Where one turn sends some rows of the set: a few examples, then the rows asked
j779: [.02, .01, .02, -.22, -.37, -.40, -.15, -.33, -.12, -.18, .06, -.04, .02, .08, -.02, -.11, -.18, -.01, .07, .18]
j964: [-.32, -.23, -.13, .39, -.21, -.15, .19, .19, -.14, -.15, -.05, .21, .09, -.09, .06, -.21, .14, .06, .20, -.04]
j770: [-.11, -.22, .07, -.11, .13, -.04, .19, .10, .11, .22, -.02, .01, -.36, -.11, -.12, -.12, -.01, .31, .38, .24]
j791: [-.28, -.03, .03, .30, -.07, -.13, -.15, .01, -.07, -.33, .33, -.20, -.11, -.08, -.08, -.13, .03, -.14, -.15, -.21]
j835: [-.22, .21, .11, .04, -.05, -.05, .15, .20, -.34, -.06, -.19, .05, .29, .26, .17, .30, .09, -.19, .00, .11]
j103: [.00, .18, -.05, -.29, -.20, -.34, -.08, -.07, -.19, -.22, .28, .01, .08, -.06, .20, -.13, -.26, -.12, .01, .23]
j693: [-.18, .02, .12, .01, .31, .35, .11, .06, .19, -.04, .01, -.17, -.25, .28, -.07, .18, -.23, -.10, .02, -.14]
j785: [-.05, -.38, .21, .08, .23, -.15, -.26, -.09, -.22, .21, .10, .06, .23, -.04, .21, .28, -.14, .14, -.01, .07]
j76: [-.05, -.18, -.02, -.16, .15, .00, .16, .02, .00, .27, -.03, .06, -.26, -.10, -.15, -.20, .10, .36, .39, .21]
j156: [.32, .33, -.19, .01, .20, .18, .14, -.10, -.08, .02, .08, -.01, -.06, .32, -.12, -.30, -.27, .15, .10, -.03]
j844: [-.34, -.04, .08, -.06, .33, .37, .07, .11, .23, -.05, -.02, -.08, -.23, .20, -.09, .10, -.19, -.09, .02, -.05]
j324: [-.02, -.33, .30, -.05, .12, -.35, .02, -.04, -.15, .16, .15, .16, .17, .05, .16, .19, -.09, .30, -.26, .10]
j176: [.20, -.23, -.06, .24, .06, -.09, .13, -.03, -.29, -.08, .20, .07, .31, -.11, -.10, -.18, -.04, .05, -.08, -.41]
j211: [.39, .28, -.19, .00, .15, .12, .21, .00, -.12, .08, .10, -.01, -.08, .24, -.08, -.27, -.29, .17, .28, -.02]
j6: [-.26, .20, -.04, .18, .00, -.15, .23, .16, -.30, -.05, -.16, .09, .37, .20, -.12, .18, -.24, -.23, -.02, .25]

j693 -> j770
j779 -> j6
j964 -> j176
Now these:
j844 -> j76
j103 -> j835

Where one turn sends some rows of the set: a few examples, then the rows asked
j291: [.38, -.19, .13, -.27, -.02, -.07, -.05, -.15, .28, .07, -.19, -.02, .16, .16, .06, .20, .13, .23, -.07, -.13, .25, -.12, -.09]
j505: [-.12, -.10, .02, .35, -.05, -.16, .02, -.13, -.18, -.04, .57, -.13, .05, .02, -.01, .23, .31, -.19, .02, .26, .00, .34, .16]
j146: [.37, -.22, .20, -.04, .14, .21, -.30, -.18, .10, -.11, .06, .11, -.10, .25, -.22, .44, .13, -.04, .31, -.39, .22, .09, -.22]
j202: [-.27, -.07, -.06, .27, -.01, -.34, .01, -.10, -.02, -.15, .31, -.21, .17, -.04, .11, .07, .51, -.09, .01, .21, -.08, .33, .18]
j345: [.31, -.21, .30, .19, .25, -.03, -.31, -.01, .20, -.23, -.13, -.08, .11, .08, -.34, .21, .14, .06, .16, -.30, .31, .33, -.38]
j567: [-.04, -.02, .16, .12, .21, -.18, .05, -.08, -.22, .09, .64, .08, .39, .20, -.07, .01, .09, -.18, .22, .00, -.21, .20, .04]
j711: [.36, -.15, .09, .07, -.16, .09, -.04, -.21, .29, -.09, .05, -.20, -.20, .26, -.26, .21, .33, .31, .21, -.15, .31, .16, -.31]
j959: [-.20, .00, .23, .08, .35, -.36, -.04, .03, -.06, .00, .40, -.12, .53, .14, .00, -.05, .27, -.04, -.09, -.02, -.12, .20, .13]
j29: [.33, -.36, .09, -.04, -.22, -.15, .00, .03, .17, .07, -.17, .12, .08, .17, -.11, .13, .25, .36, .09, -.30, .07, .07, -.42]
j890: [-.24, -.04, .08, .06, .24, -.35, .08, .22, .04, .00, .37, .25, .39, .20, -.14, .02, .36, -.12, .27, -.17, -.33, .21, -.10]
j866: [.55, -.24, .13, -.11, -.10, .01, .01, -.17, .14, .12, .00, .08, .09, .16, -.11, .19, -.07, .15, .12, -.04, .24, .02, -.23]
j382: [-.46, -.11, .11, .04, .17, -.26, .00, -.04, .01, .05, .38, .33, .28, .13, -.11, .27, .53, -.22, .09, -.12, -.01, .27, .31]
j443: [.26, -.07, .18, -.01, -.10, .01, -.02, -.22, .34, -.12, -.06, -.34, -.07, .17, -.22, .23, .40, .33, .21, -.22, .35, .22, -.28]
j222: [.29, -.33, .06, .20, .13, -.07, -.42, -.16, .16, -.30, -.16, -.08, .04, .19, -.11, -.05, .30, .20, .14, -.33, .13, .15, -.31]
j312: [.28, -.13, .14, -.03, -.10, .09, -.10, -.21, .35, -.07, .00, -.26, -.19, .29, -.17, .30, .41, .34, .04, -.22, .34, .08, -.19]
j685: [.35, -.11, .03, .02, -.13, .08, -.03, -.19, .39, -.11, -.01, -.16, -.20, .26, -.24, .20, .37, .29, .24, -.16, .29, .13, -.30]
j102: [.35, -.26, .35, .14, .16, .14, -.41, -.21, -.04, -.13, .09, -.19, .02, .19, -.19, .33, .12, .12, .00, -.34, .33, .20, -.20]
j860: [-.32, -.11, .08, .12, .12, -.22, .01, -.23, -.15, .05, .53, .25, .31, .11, -.09, .13, .37, -.25, .18, -.02, .02, .31, .32]
j717: [-.18, -.16, .21, .19, .28, -.23, -.05, .32, -.04, .08, .54, .26, .26, .33, -.20, .18, .25, -.09, -.13, -.07, -.21, .14, -.01]
j742: [-.35, -.16, -.04, .17, .13, -.31, -.08, -.14, -.02, -.03, .41, .28, .30, .15, -.01, .00, .47, -.15, .05, .03, -.05, .22, .34]
j939: [-.28, .02, .31, -.12, .31, -.20, .07, .15, -.05, .14, .46, .11, .40, .21, -.08, .36, .34, -.16, .07, -.27, -.19, .17, .10]
j58: [.30, -.12, .16, .03, -.06, .06, -.09, -.15, .40, -.10, -.01, -.25, -.17, .27, -.24, .30, .38, .33, .00, -.16, .38, .10, -.22]
j332: [-.29, -.03, .10, .11, .02, -.14, .15, .10, .04, .03, .44, .08, .00, .02, -.13, .62, .44, -.30, .16, .03, -.03, .35, .11]
j496: [.25, -.17, .16, -.16, .08, .10, -.31, -.37, .04, -.17, -.08, -.13, .07, .14, .00, .25, .30, .06, .39, -.51, .14, .10, -.15]
j570: [-.36, -.07, -.11, .13, .02, -.29, .11, .16, .20, -.11, .24, .15, .00, .05, -.04, .37, .61, -.23, .20, .06, -.17, .24, .07]
j237: [-.33, -.16, .15, .26, .19, -.32, -.07, -.11, -.09, -.01, .47, .16, .36, .10, -.12, .06, .39, -.17, -.06, .06, .09, .35, .32]
j601: [.42, -.16, .22, -.10, -.01, -.18, .05, -.12, .24, .03, -.19, -.13, .28, -.02, -.10, .07, .01, .23, .06, -.06, .30, .15, -.26]
j499: [-.42, -.16, .09, .23, .18, -.37, .02, .05, .03, -.03, .37, .33, .33, .08, -.20, .09, .47, -.19, .13, -.03, -.01, .37, .17]
j355: [.16, -.19, .12, -.12, .24, -.02, -.38, -.08, .35, -.24, -.28, -.02, .05, .20, -.07, .25, .40, .10, .15, -.45, .17, .01, -.17]
j122: [-.25, -.06, -.07, .08, -.07, -.15, -.01, -.22, -.09, -.04, .43, -.10, .05, .07, .19, .30, .50, -.17, .07, .11, -.11, .16, .32]
j117: [.29, -.05, .21, -.05, -.06, .07, .02, -.23, .35, -.08, -.02, -.31, -.09, .17, -.24, .31, .35, .28, .21, -.22, .37, .21, -.25]
j98: [.33, -.35, .34, -.03, -.13, -.07, -.03, .07, .08, .16, -.06, -.01, .08, .15, -.16, .35, .18, .36, -.17, -.28, .25, .10, -.32]
j360: [-.31, -.11, .08, .33, .09, -.28, .06, .28, .13, -.07, .34, .07, .02, .03, -.20, .42, .47, -.18, -.09, .17, -.02, .37, .04]
j535: [-.34, -.19, .13, .23, .15, -.22, -.01, .03, -.06, .06, .52, .38, .21, .16, -.24, .26, .39, -.23, .04, -.02, .02, .33, .23]
j139: [-.14, -.08, .02, -.03, .23, -.21, -.10, -.03, -.07, .05, .50, .15, .32, .33, .13, -.01, .30, -.09, -.03, -.05, -.29, -.07, .21]
j41: [.28, -.23, .29, -.24, -.19, -.05, .11, -.07, .07, .17, -.12, -.02, .16, .08, -.10, .35, .22, .29, .20, -.42, .16, .14, -.34]

j567 -> j717
j860 -> j535
Now these:
j866 -> j98
j146 -> j102
j505 -> j360
j312 -> j117

Where one turn sends some rows of the set: a few examples, then the rows asked
j947: [.07, .14, .26, .15, -.11, .29, .13, -.23, -.10, -.09, -.05, -.27, -.03]
j40: [.02, .13, -.04, -.15, .18, -.17, .18, .09, .09, -.36, -.17, .18, -.11]
j700: [.03, .07, .05, -.14, .47, .02, .04, .17, .11, -.26, -.22, .06, -.12]
j789: [.16, -.03, -.02, -.12, -.27, .15, -.03, .24, .07, .04, -.30, -.16, .29]
j254: [.29, -.05, .32, .06, .10, -.16, -.12, .06, -.07, .16, .13, -.13, .09]
j904: [-.28, -.30, .09, -.29, .14, -.02, -.01, -.17, .39, .32, -.15, -.24, -.17]
j522: [-.36, -.29, .12, -.29, -.12, -.20, .07, -.24, .30, .15, .04, -.10, -.14]
j221: [.46, -.06, .03, -.15, .13, -.07, .06, -.21, .18, .30, -.18, -.08, .19]
j429: [.23, .02, .10, -.18, .04, .05, .23, -.15, .11, .16, .35, .10, .17]
j177: [-.04, -.04, .16, -.16, .08, .33, .02, -.22, -.11, .12, -.20, .29, .31]
j707: [-.21, -.11, .05, -.14, -.20, -.10, .08, -.44, .11, -.04, -.45, -.19, .14]
j923: [-.40, .18, -.14, -.06, -.15, .16, .23, .07, .10, .22, -.08, .03, -.04]
j99: [-.36, -.18, .11, -.11, -.01, -.22, -.05, -.02, .21, .35, -.10, -.10, -.29]
j569: [.10, -.03, .05, -.25, .32, -.06, .12, -.08, .18, -.46, -.23, -.02, -.02]
j794: [-.37, -.21, .27, -.12, .20, .25, -.18, .06, .03, .05, -.16, -.31, .15]

j904 -> j99
j177 -> j789
Now these:
j429 -> j221
j700 -> j40
j707 -> j794

